A single turn carries every row of the set below to another of its rows. Some are shown first; where does it send the rows asked next?
Ruk: [ 0.29  0.71  1.37 -1.57 -0.97  0.48  3.54  1.26  0.03 -0.53  0.22  2.37
  1.73 -0.99  0.38 -1.76  2.03  0.13  0.13  2.76 -0.58 -0.99 -0.16 -0.17
 -0.67 -3.53 -2.18 -1.86 -0.30  0.83  0.72  1.86 -0.64  1.67  0.59  2.59
  0.59  3.10  1.08 -0.20 -1.43 -1.96 -0.63  0.03  0.45 -0.19 -0.50 -1.77]
Dop: [-0.18 -0.70  0.60 -0.89 -0.34  0.01  1.08  0.65 -1.12  0.33  1.00  2.42
 -0.65 -1.55  0.42 -0.98 -0.48 -1.39 -0.31  2.45  1.31  0.27 -1.55 -1.58
 -0.09 -3.39  0.58 -3.06 -0.50  1.65  0.82  4.07  3.02 -0.49 -1.34  2.35
  1.52  1.10  1.70 -2.57  0.15 -1.56 -1.23  0.77 -1.47 -1.31  1.28 -0.28]
kur: [-1.58 -1.31  0.27  0.03  0.77  1.21 -0.81 -0.13 -1.49  0.65  0.85  0.92
 -1.59 -0.26  1.94 -2.59  0.13 -1.45 -1.28  0.43 -0.72 -1.86 -0.82 -1.25
  1.18 -3.06 -0.19 -3.32 -0.73  1.45 -0.14  1.80  1.64 -0.09 -1.33  2.41
  1.55  0.33 -1.49 -0.87  0.93 -1.17 -0.05 -0.85  2.96 -0.10  1.01 -1.03]
bupi: [-0.52  1.39  2.53 -2.04 -1.34  0.30  0.23 -0.94  1.71  1.73  1.67  0.30
 -1.27  0.05  3.64 -0.83  1.90 -0.73 -1.80  0.07 -0.71 -0.78 -1.55 -1.64
 -0.20 -3.54  0.22 -1.50 -0.63 -0.83  0.52  1.67 -0.56 -0.39 -1.84  1.94
  2.29  0.59 -0.30 -2.20  0.00 -0.74  1.02 -0.35  0.34 -0.02 -1.40 -2.23]
pur: [ 0.10  0.48 -0.38 -0.60 -1.20  1.33  2.90  1.12 -1.24 -0.23  0.36  1.71
  1.63 -0.61  0.12 -1.40  1.45  0.97  0.44  3.29 -1.45 -0.09 -0.48 -0.26
 -0.66 -3.87 -2.27 -1.89 -1.33  1.01  0.18  1.48 -0.80  1.25  1.02  2.47
  1.62  2.50  0.06 -0.23 -0.89 -2.13 -0.64 -0.02  0.67 -0.64 -0.16 -2.43]
budi: [-1.05 -1.41  0.63 -1.03  0.25  1.53 -0.18  1.14  0.99 -0.97  0.64  1.93
 -1.88 -0.67 -0.21 -0.93 -0.05 -1.06 -2.22  2.27  2.15 -1.06 -0.80 -0.86
 -1.51 -0.78  0.77 -0.28 -1.73  0.48  1.19  1.75  0.88  0.99  0.91  1.79
  1.48  1.30 -0.75  0.10 -1.06  0.29 -2.09 -1.60  0.18 -1.66  1.84 -2.96]
saze: [-0.73 -0.27  2.03  0.64  0.26  0.71 -1.01 -0.76 -2.32 -0.79  0.05  1.56
 -2.21  0.59  1.18 -2.64  1.94 -1.85 -0.91  0.86  0.15 -0.86 -1.49  0.65
 -3.68 -1.67  0.95 -1.29 -0.74  0.97 -0.46  2.46  0.93 -1.77 -3.08  0.67
  0.65  0.14  0.33 -1.87 -1.03 -0.74 -1.86 -1.14  0.37  1.65 -0.38 -2.53]
Vose: [-0.48  1.57  1.73 -3.38 -1.19 -0.30 -0.62 -2.02 -1.33  0.55 -0.02  1.23
 -2.46  2.79  1.13 -2.24 -0.58  0.91 -1.05  1.15 -0.21 -1.27 -1.87  0.89
  0.20 -1.53  0.35 -2.30  1.14  0.82  0.67  2.83  2.19 -0.29 -2.42  2.60
 -0.41  0.61  1.72 -0.07 -0.15 -0.30  1.03 -0.07  0.11 -0.01  0.53 -1.36]
kizu: [ 1.17  2.30  1.03 -2.48  0.14  1.49 -0.11 -0.44  0.13  1.23  2.96  2.24
  0.30  1.79  1.98  0.23  0.19 -3.29 -1.65  1.22 -1.61 -0.88 -0.78  0.05
 -0.94 -2.03 -1.39 -1.31 -1.92  1.02  0.01  1.15 -0.22 -0.55 -0.80  2.39
  0.19  2.01  2.83 -1.32  0.97 -0.27 -1.71 -0.81  0.61 -1.10  0.62 -3.15]
Gazul: [-0.74 -0.18  2.07  0.72  0.11  0.12 -0.73  0.59 -2.30  0.17 -0.51  1.63
 -2.39  0.51  1.26 -3.60  2.34 -0.52 -0.05  1.22  0.06 -0.38 -1.67  0.82
 -2.58 -1.16  0.46 -0.51 -1.28  0.69 -0.87  2.21  0.65 -1.61 -3.28  0.07
  0.52  0.91  0.14 -1.82 -0.92 -1.03 -0.44 -0.87 -0.49  0.45 -0.88 -2.04]
kav: [-0.90 -1.27  0.29 -1.45 -0.73  0.65  0.46  0.96  1.42 -0.94  0.05  2.66
 -0.51 -0.11  0.39 -0.29 -0.42 -0.99 -2.64  2.56  2.49 -0.46  0.18 -1.15
 -1.88 -0.56 -1.01 -1.45 -1.30 -0.03  0.97  1.64  0.78  0.78  0.85  2.23
  0.84  0.61 -0.25 -0.18 -0.78 -0.53 -2.48 -2.11  0.67 -2.43  0.81 -2.43]
Robu: [-1.12 -1.49  0.46 -0.83 -1.21  0.15  0.30  0.46  1.99 -0.56 -0.43  1.89
 -1.40 -1.65  0.97 -0.97 -0.52 -0.33 -2.30  2.58  2.25 -1.26 -1.07 -0.84
 -1.64 -0.91 -0.08 -0.78 -1.88  0.36  1.38  2.01  1.32  0.42  0.17  1.87
  1.75  1.31 -0.45  0.21 -0.74  0.21 -2.37 -2.15  0.18 -1.45  0.99 -2.51]
vuka: [-1.10 -1.52  1.31 -0.03 -0.04  1.03 -0.55  0.19 -2.52 -0.52  0.53  0.84
 -1.71 -0.14  1.47 -2.53  1.56 -1.72 -0.13  1.84 -0.09 -0.43 -2.08 -0.48
 -4.09 -0.81  1.02 -1.49 -1.33  0.82 -0.76  1.81  1.06 -0.79 -3.07  0.35
  0.23  0.25  0.03 -1.68 -1.34 -0.89 -0.71 -1.44 -0.85  0.64 -0.69 -2.36]
vezod: [-0.98  1.11  0.25 -1.64 -1.57  1.22  2.64  0.89 -1.11 -0.68 -0.32  0.97
  1.98 -0.58  0.36 -1.66  2.03  1.10  0.63  2.70 -0.77 -0.51 -0.37  0.24
 -1.13 -4.18 -2.02 -2.43 -1.17  1.14  0.12  1.93 -0.89  1.23  1.13  2.39
  1.02  1.98  0.71 -0.47 -1.00 -2.41 -1.03 -0.26 -0.43 -0.22 -0.16 -1.06]
lub: [-1.29 -1.50  0.10 -1.31 -0.05  0.64  0.06  0.22  1.32 -1.44  0.14  1.79
 -0.66 -1.30  0.75 -1.40 -0.19 -0.65 -2.33  2.47  3.14 -1.06 -0.52 -1.01
 -1.62 -0.91 -0.93 -1.04 -0.80  0.17  1.18  1.93  1.59  0.50  0.80  2.09
  1.93  0.29 -0.17  0.47 -0.04  0.73 -1.76 -1.83  0.14 -1.83  1.23 -2.66]
nela: [-0.47  2.37  2.36 -3.87 -1.47  0.21 -0.81 -1.57 -0.09 -0.17  0.56  1.61
 -1.76  2.51  0.49 -2.32 -0.19  0.80 -1.15  1.74 -1.04 -1.03 -2.48  0.98
 -0.24 -2.68  0.12 -1.98  1.55  0.96  0.66  1.74  1.53 -1.21 -2.06  2.66
 -0.83  0.99  1.27  0.31 -0.11  0.56  1.16 -0.57 -0.29 -0.43  0.56 -1.73]
sav: [-1.02  0.90  1.85 -1.35  0.23  0.64  0.25  0.72 -1.56  1.18  0.04  1.52
 -0.48 -1.41  0.30  0.66  0.63 -0.55 -0.28  1.34 -2.27 -0.80 -2.80 -1.69
 -2.71 -1.16 -0.42 -2.83 -0.97  0.25  0.00  1.54 -0.06 -0.45  0.00  2.67
  0.62  2.43  1.93 -1.34 -0.69 -3.18 -0.74 -0.67 -0.09 -3.81  1.79 -2.01]
dad: [-0.51  3.89  0.39 -1.68  1.15  2.59  0.54 -0.01 -1.04  0.05  2.89  2.60
 -2.05 -1.74 -0.31 -0.56  0.98  0.33  0.23  0.20 -0.66 -0.62 -2.71 -0.40
 -0.62 -2.97 -0.06 -1.18 -0.07  1.25 -0.75  0.49 -0.89  0.99 -0.88  1.92
  1.91 -1.03  2.02  0.36  0.67 -2.18 -1.79  0.26  1.84 -1.20 -1.34 -1.98]
zirin: [-1.01  3.75  1.91 -2.29  0.79  2.51  0.68 -0.57 -1.50 -0.30  3.13  2.05
 -2.41 -0.91  0.33 -0.79 -0.28 -0.35  0.28  0.97 -0.51  0.16 -3.17 -0.10
  0.39 -2.50 -0.30 -2.63 -0.04  0.62 -0.76 -0.04 -0.22  0.90 -0.95  3.09
  1.81 -1.26  0.94 -0.32  1.73 -1.46 -1.72 -0.47  1.51 -1.34 -1.72 -2.00]
pozik: [-0.20  1.23  0.21 -1.97 -1.35  0.84  3.09  0.75 -1.04  0.09  0.92  0.92
  1.90 -0.39  1.06 -0.88  1.83  0.14 -0.23  3.00 -1.18 -0.87 -0.62 -0.06
 -0.58 -4.08 -2.34 -2.37 -0.65  1.05  0.28  2.10 -1.70  2.18 -0.18  1.84
  1.64  1.66  0.84  0.69 -0.97 -2.22 -1.06  0.38 -0.47 -0.59 -0.63 -1.69]
kuv: [-1.11 -0.70  1.63  0.51 -0.17  1.58 -0.73 -0.85 -2.26 -0.84  0.02  1.56
 -2.35  0.15  1.80 -3.05  1.38 -1.61 -0.25  0.73  0.31 -0.77 -1.38  0.25
 -3.42 -1.40  0.27 -1.26 -0.45  1.05 -1.47  1.58 -0.31 -1.43 -2.55  0.08
  0.72  0.29  0.01 -1.87 -1.46 -1.03 -0.48 -1.01 -0.49  1.33 -0.67 -2.64]
gal: [-0.37  3.60  1.39 -2.07  1.40  3.21  0.55 -0.48 -0.58  0.22  2.76  2.68
 -1.80 -1.11 -0.62 -0.49 -0.60 -0.16  0.28  0.59 -0.04  0.63 -2.88 -0.17
 -0.17 -3.43 -0.69 -1.63  0.10  0.26 -0.31  0.87 -0.17  2.08 -0.42  1.65
  1.64  0.00  1.91 -0.10  1.73 -1.97 -1.23  0.12  0.87 -1.47 -1.49 -1.90]
lofib: [-1.06  4.09  1.55 -0.80  0.81  3.48  0.10 -0.44 -1.13 -0.28  3.01  2.49
 -1.53 -1.40 -0.05 -1.00 -0.76  0.08 -0.15  0.53 -0.76  0.24 -2.95 -0.03
 -0.33 -2.08 -0.45 -2.10 -0.11  0.57 -0.78  1.22 -0.29  1.51 -0.36  2.21
  1.23 -0.99  1.93  0.36  1.38 -1.31 -2.12  0.01  0.75 -1.74 -1.40 -2.32]
guzum: [ 0.15  2.74  2.13 -3.56  0.15 -0.40  0.02 -1.64  0.13  0.39  0.87  0.88
 -2.91  1.42  0.47 -2.22 -0.67  1.03 -1.58  1.77 -0.62 -0.86 -1.74  1.47
  0.00 -2.61  0.83 -2.55  0.70  0.44 -0.21  1.96  1.81 -0.48 -1.78  2.93
 -0.73  1.04  1.59  0.12 -0.01  0.88  0.57 -0.32  0.85  0.20  1.09 -1.24]
Muk: [-1.07  2.29  2.68 -3.79  0.39 -0.15  0.04 -1.29 -0.31  0.76  0.44  1.09
 -2.33  2.49  0.99 -2.22 -0.01  0.97 -0.27  1.21 -1.64 -1.96 -2.51  0.71
 -0.18 -2.96  0.38 -2.24  1.84  0.37  0.33  1.88  1.72 -1.03 -1.63  2.17
 -0.99  0.54  1.90 -0.02 -0.43  0.12  0.65 -0.46  0.33 -0.27  0.51 -1.74]

Ruk -> Gazul
vezod -> kuv
Where do these go?
Vose -> pozik
pur -> saze
Dop -> bupi

A single turn carries every row of the set below to another of its rows. Some are shown first; where does it send the rows asked next?
zava: [-0.60  0.40 -1.85  1.71 -0.86  0.35  1.08 -0.45  0.32 -1.01 -1.61  1.40
  1.10]
luta: [ 1.83 -1.49 -0.49  0.61  0.62 -0.78 -0.17  1.53 -1.19 -0.13  0.30 -0.71
  1.29]
bap: [ 0.96  0.12 -0.45 -1.09 -2.64 -0.62 -1.22 -0.66 -0.08 -0.17  0.73  0.67
  0.91]
sasid: [ 1.79 -1.39 -0.37  0.07  0.39 -1.46 -0.32  1.12 -0.35  0.04  0.26 -0.48
  1.77]
bor: [ 1.16 -0.41 -0.74 -1.08 -2.14 -0.12 -0.74 -0.97  0.14  0.22 -1.35  1.37
  0.72]
Kufu: [-0.16 -1.60  0.27  0.54 -0.60 -0.90  0.73 -0.90 -0.71 -1.57  0.87  0.56
  0.99]
Radup: [ 0.53  0.82 -2.00 -0.20 -0.90  1.34 -0.59  0.12  0.32 -0.09 -1.99  0.47
 -2.26]
zek: [ 0.38 -0.64  0.08  1.14  1.29  1.00 -0.49  0.63 -1.74 -0.48  2.19  0.41
 -0.84]
senit: [-0.42  1.61  0.99  1.42  0.19  2.54 -0.03 -0.70  0.43  1.51  0.87 -0.88
 -0.65]
vime: [-0.64  0.69 -0.80  1.30 -1.62  1.94 -0.72  1.40  2.30 -0.10 -0.54  0.01
 -0.46]
boden: [ 0.53  0.41 -2.48  0.21 -0.65  1.59 -1.51 -1.29 -0.12 -0.30 -1.47  0.02
 -1.78]
kugup: [-0.10  1.41  1.09  0.94 -0.44  2.65 -0.96 -0.18  0.19  1.45  1.14  0.19
 -0.12]
vegeg: [ 0.56  0.80 -1.68  0.92 -0.97  0.39  0.51 -0.24  0.18 -1.81 -1.66  1.66
  0.51]
Ropu: [-0.32  0.90 -1.48  1.31 -0.23  0.55  0.92  0.01  0.73 -1.58 -1.95  1.75
  0.29]
Tam: [ 2.62 -0.70 -0.84  1.46  0.03 -1.17  0.34  0.99 -0.68  0.67  0.36 -0.87
  0.76]
kon: [-1.46  0.79 -0.30 -0.29 -0.06  0.86 -0.12  0.89  1.86  0.63  0.35 -2.24
 -1.48]
tosi: [-0.46  0.85 -0.37  1.79 -1.49  1.96  0.22  1.76  2.23  0.32 -0.22 -0.05
  0.19]
maz: [-0.87  0.65 -0.50  0.04  0.99  0.17 -0.99  0.42  2.40 -0.26  0.01 -2.07
 -1.25]
vid: [ 0.66  0.29 -1.98 -0.02 -1.01  1.38 -1.34 -0.35 -0.94  1.08 -2.13  0.37
 -1.34]
zufam: [ 0.73  1.00 -0.81  1.71 -1.31  2.17 -0.18  1.63  2.09 -0.36 -0.34 -0.26
  0.66]
bulet: [ 0.20  1.53  0.88  1.37 -0.13  2.71  0.18 -0.23 -0.16  1.45  1.30 -0.22
  0.05]
neki: [ 0.10  0.29  0.06 -1.03 -0.01  0.52 -0.63  0.61  1.64 -0.14  0.11 -2.66
 -1.65]
far: [ 0.97 -0.37  0.28 -1.41 -2.23 -0.26 -0.58 -0.76 -0.04 -0.68 -0.84  0.89
  1.06]
riled: [ 0.22 -0.26  0.29  1.51  1.79  0.23 -0.29  0.85 -1.57  0.30  1.86 -0.14
 -0.60]
gofus: [ 1.00  0.93 -2.02 -0.54 -0.77  1.38 -0.78  0.28  1.09  0.19 -1.22 -0.16
 -2.32]
Gafu: [-0.17 -0.05 -0.73  0.92  2.11 -0.06  0.57 -0.83 -1.09  1.97  0.01 -1.46
  0.77]
roga: [-0.80 -0.77  0.12  0.20  0.17 -1.17  0.89 -0.51 -0.02 -2.01  1.14  0.54
  0.21]
Las: [-0.97  0.56  0.34  1.37  1.13 -0.70  0.11 -0.96 -0.10  2.54 -0.55 -0.69
  0.88]
saf: [ 0.60 -0.73  0.40  1.35  1.54  1.08 -0.13 -0.10 -1.45 -0.05  1.64  0.08
 -1.69]
vud: [-1.68  1.00 -0.43 -0.65  0.40  0.61 -0.53  0.02  1.66  1.52  0.62 -1.94
 -1.07]
Logun: [ 0.86  0.52  0.32 -1.55 -2.04 -0.83 -0.60 -0.21  0.24 -0.09 -0.34 -0.31
  1.70]
kaluv: [-1.70  1.22  0.02 -0.22  1.04 -0.59 -0.07 -1.13 -1.06  1.92 -0.72 -0.77
  0.30]
vavuv: [-0.65 -1.41  0.35  0.21 -0.29 -0.20  0.72 -1.00 -0.21 -2.15  0.62  0.85
  0.38]
Mif: [ 1.62 -1.46 -1.46  1.10  0.53 -0.93  0.48  1.15 -0.77  0.59 -0.79 -1.59
  0.35]
ran: [-0.90  0.87 -0.10  0.67  1.62  0.25  0.71 -0.70 -1.28  2.03 -0.05 -1.32
  0.91]

vid -> Mif
tosi -> vavuv
Where do these go?
zava -> saf
senit -> vegeg
luta -> kon
Tam -> maz
sasid -> vud

